One turn or mirror swaps these rows in pairs. Which row does each one swap with?
The rows were stretched afterwards, more along some directions than others.
mifi: [-1.14  2.00 -1.31 -1.88 -0.07 -0.01 -1.32  1.19 -0.79 -2.33 -0.25  1.25
  0.86 -1.57  0.09  0.03 -1.05]
Rokul: [-2.61  0.82 -1.05 -1.48  0.79 -0.40 -1.79  1.43 -0.32  0.28 -1.04 -0.04
  0.00 -0.22 -0.39 -0.15  1.15]
fepek: [-1.31 -0.27 -0.83  1.07 -0.04 -1.44 -0.57  0.08 -1.28 -0.59 -0.67 -0.27
 -1.03 -0.18  0.44 -1.44  0.94]
tuv: [-0.38  0.82  0.18 -0.75 -1.67 -0.16 -1.88 -0.36 -0.80 -0.99  0.27 -0.12
 -2.21 -1.87  0.54 -0.81  0.36]
Vidob: [-2.43  0.48 -0.95 -2.12  0.20  0.21 -2.66  1.15 -0.90 -0.46 -0.66  0.22
  0.36 -1.09 -1.56 -1.18  0.49]
lut: [-1.14  1.94  0.11 -1.13 -0.17 -0.66 -1.26  0.61  0.33 -1.58 -0.68  1.06
  0.89 -0.32  1.60  0.09 -0.56]
Zure: [-2.40  1.70 -0.29 -0.43 -0.60 -0.44 -4.13  0.06 -1.18 -0.61  1.29  1.74
 -0.37 -1.92  0.74 -0.10 -1.16]
Kidan: [-1.12  2.55 -0.52 -1.97 -0.41 -0.24 -1.54  1.05 -0.26 -1.91 -0.48  1.35
  0.84 -1.65  0.62  0.13 -0.66]
ves: [-0.69 -0.98 -1.21  0.52 -0.08 -0.06  0.01  0.60  0.01 -1.89 -0.67 -0.30
 -0.28  1.16  0.03 -0.57 -0.25]
von: [-2.94  0.69 -0.25  0.74 -0.29 -1.50 -2.55  0.69 -2.05 -2.28 -0.11  1.42
 -0.72 -0.04  0.81 -0.03  0.97]
fadu: [-0.28  1.71 -0.61 -0.98  1.22 -0.69  0.17  1.39  0.19 -0.58 -0.89  0.98
  0.54 -0.91  1.51  0.80  1.25]
gamur: [-2.14  0.30 -0.98  1.52 -0.16 -0.80 -1.24 -0.33 -2.16 -0.71 -0.60  0.94
 -1.11  0.25 -0.68  0.12  0.76]
lepar: [-2.36  0.97  0.02  1.07 -1.13  0.01 -2.12 -0.74 -2.66 -0.53  0.30  2.65
 -0.67  0.44 -0.72  1.16  0.20]
lusu: [-1.11  1.85  0.28 -1.05  0.00 -0.61 -1.28  0.41  0.57 -1.68 -0.53  0.92
  0.76 -0.40  1.60 -0.32 -0.37]
sase: [-3.37  0.72 -0.22  0.80 -0.18 -1.92 -2.64  0.66 -2.65 -2.16 -0.04  1.32
 -0.46  0.03  0.77 -0.37  0.96]
Keru: [-1.29 -0.53 -1.37  0.76  0.52 -0.28 -0.33  1.13 -0.13 -1.71 -0.96  0.00
 -0.53  1.44  0.36 -0.18  0.17]
Fina: [-2.47  0.01 -1.36 -1.58  0.04  0.45 -2.68  0.93 -1.09 -0.73 -0.28  0.84
  0.60 -1.28 -1.77 -1.45  0.21]
Vidu: [-4.31  1.13 -1.42  0.19  0.71 -0.85 -1.82  0.76 -1.90 -0.55 -0.22  2.84
  0.70  0.96  1.02  0.66  0.61]
gede: [-1.02  1.51  0.36 -0.69  0.12 -0.58 -1.23  0.00  0.40 -1.30 -0.64  0.70
  0.64 -0.14  1.63 -0.45 -0.86]
sodu: [-2.45  0.60 -1.09 -1.57  1.03 -0.09 -1.56  1.40 -0.27  0.14 -1.35  0.11
 -0.05  0.21 -0.56 -0.16  1.19]
gezo: [-2.01  1.32 -0.99  0.01 -0.10 -0.11 -2.23 -0.64 -1.73 -0.93  0.24  1.55
 -1.84 -1.02 -0.49 -1.17 -0.81]
mazu: [-0.98  2.48 -0.72 -2.24 -0.22 -0.10 -1.53  0.80 -0.06 -1.84 -0.24  1.16
  0.80 -1.70  0.56  0.29 -1.09]
Tosu: [-2.34  0.34 -1.06 -2.24  0.28  0.07 -2.53  1.05 -0.49 -0.50 -0.54  0.05
  0.29 -1.32 -1.28 -1.31  0.51]
taz: [-0.63  0.00 -1.47 -0.39  1.62  0.44 -2.64  0.59  0.16 -0.16 -0.18 -0.20
  0.86 -0.47 -0.34 -0.36 -0.97]
Lisu: [-2.21  0.95 -1.18 -1.58  1.28 -0.04 -1.47  1.31  0.10 -0.08 -1.33 -0.02
 -0.25 -0.06 -0.22 -0.24  1.19]
vudu: [-3.58  1.82 -0.92  0.68  1.05 -1.53 -1.98 -0.07 -3.01 -0.30  0.77  2.53
  0.36  0.43  0.43  0.67 -0.66]
tedu: [-2.46  0.98 -1.13 -1.19  1.70 -0.51 -1.05  1.49  0.02 -0.03 -1.42  0.22
 -0.28  0.12  0.25 -0.13  1.26]
Nas: [-0.70  0.69  0.83 -0.72 -1.49 -0.88 -0.66  0.33 -1.37 -1.24  0.30  0.07
 -1.50 -1.26  0.89 -0.71  1.14]
diruk: [-2.88  1.00  0.26  0.01 -0.07 -2.03 -1.47  0.07 -2.41 -2.38  0.46  1.45
 -1.35 -0.73  0.85 -2.41  0.64]
dotup: [-2.79  1.77  0.59 -0.62 -0.66 -1.28 -3.39  0.11 -1.75 -1.52  1.76  2.17
 -0.65 -1.54  1.01 -0.37 -0.17]
Tabof: [-1.31 -0.01 -1.61 -0.31  1.50 -0.60  0.08  0.76 -1.29 -2.03 -0.95  0.47
 -0.61 -0.17 -0.72 -1.76  0.78]
Pud: [-2.93  1.57 -1.90  0.28  1.10 -0.07 -2.52 -0.12 -1.90 -1.37 -0.27  2.42
  0.14 -0.40 -0.39 -0.81 -1.41]
Moga: [-2.30 -0.11 -0.85  0.27  0.89 -1.09  0.04  0.73 -1.96 -2.23 -0.81  0.87
 -0.62  0.32 -0.54 -2.20  1.16]
fut: [-0.52  1.45 -0.48 -0.53  1.00 -0.83  0.02  1.21 -0.23 -0.75 -0.71  1.08
  0.62 -0.62  1.74  0.47  1.37]
burem: [-2.53  0.79  0.35  0.90 -1.20 -0.02 -2.38 -0.83 -2.65 -0.86  0.38  2.60
 -0.67  0.57 -0.49  1.00  0.24]
puzi: [-1.24  2.10  0.33 -1.14 -0.56 -0.79 -1.27  0.37 -0.01 -1.25 -0.40  0.86
  0.86 -0.56  1.55  0.20 -0.56]
Gal: [-0.79  0.11 -1.09 -0.86  1.53  0.27 -3.06  0.34  0.15 -0.13 -0.20 -0.40
  1.05 -0.73 -0.21 -0.62 -1.22]
letib: [-3.79  0.90 -0.35  0.77  0.06 -0.83 -1.43  0.27 -1.94 -0.64 -0.36  2.85
  0.47  1.48  1.33  0.41  0.88]
nurat: [-2.58  1.20 -1.81 -0.06  1.53 -0.16 -2.66 -0.22 -1.60 -1.48  0.03  2.36
  0.57 -0.64 -0.45 -1.13 -1.40]
Safid: [-4.40  1.41 -0.15  1.35  0.38 -2.05 -2.63 -0.41 -3.70 -1.44  0.59  2.67
  0.41  0.62  0.42  0.26  0.05]

lusu pairs with Lisu
fadu pairs with Gal
mifi pairs with Fina
nurat pairs with Tabof
tuv pairs with dotup
Keru pairs with letib
Kidan pairs with Vidob

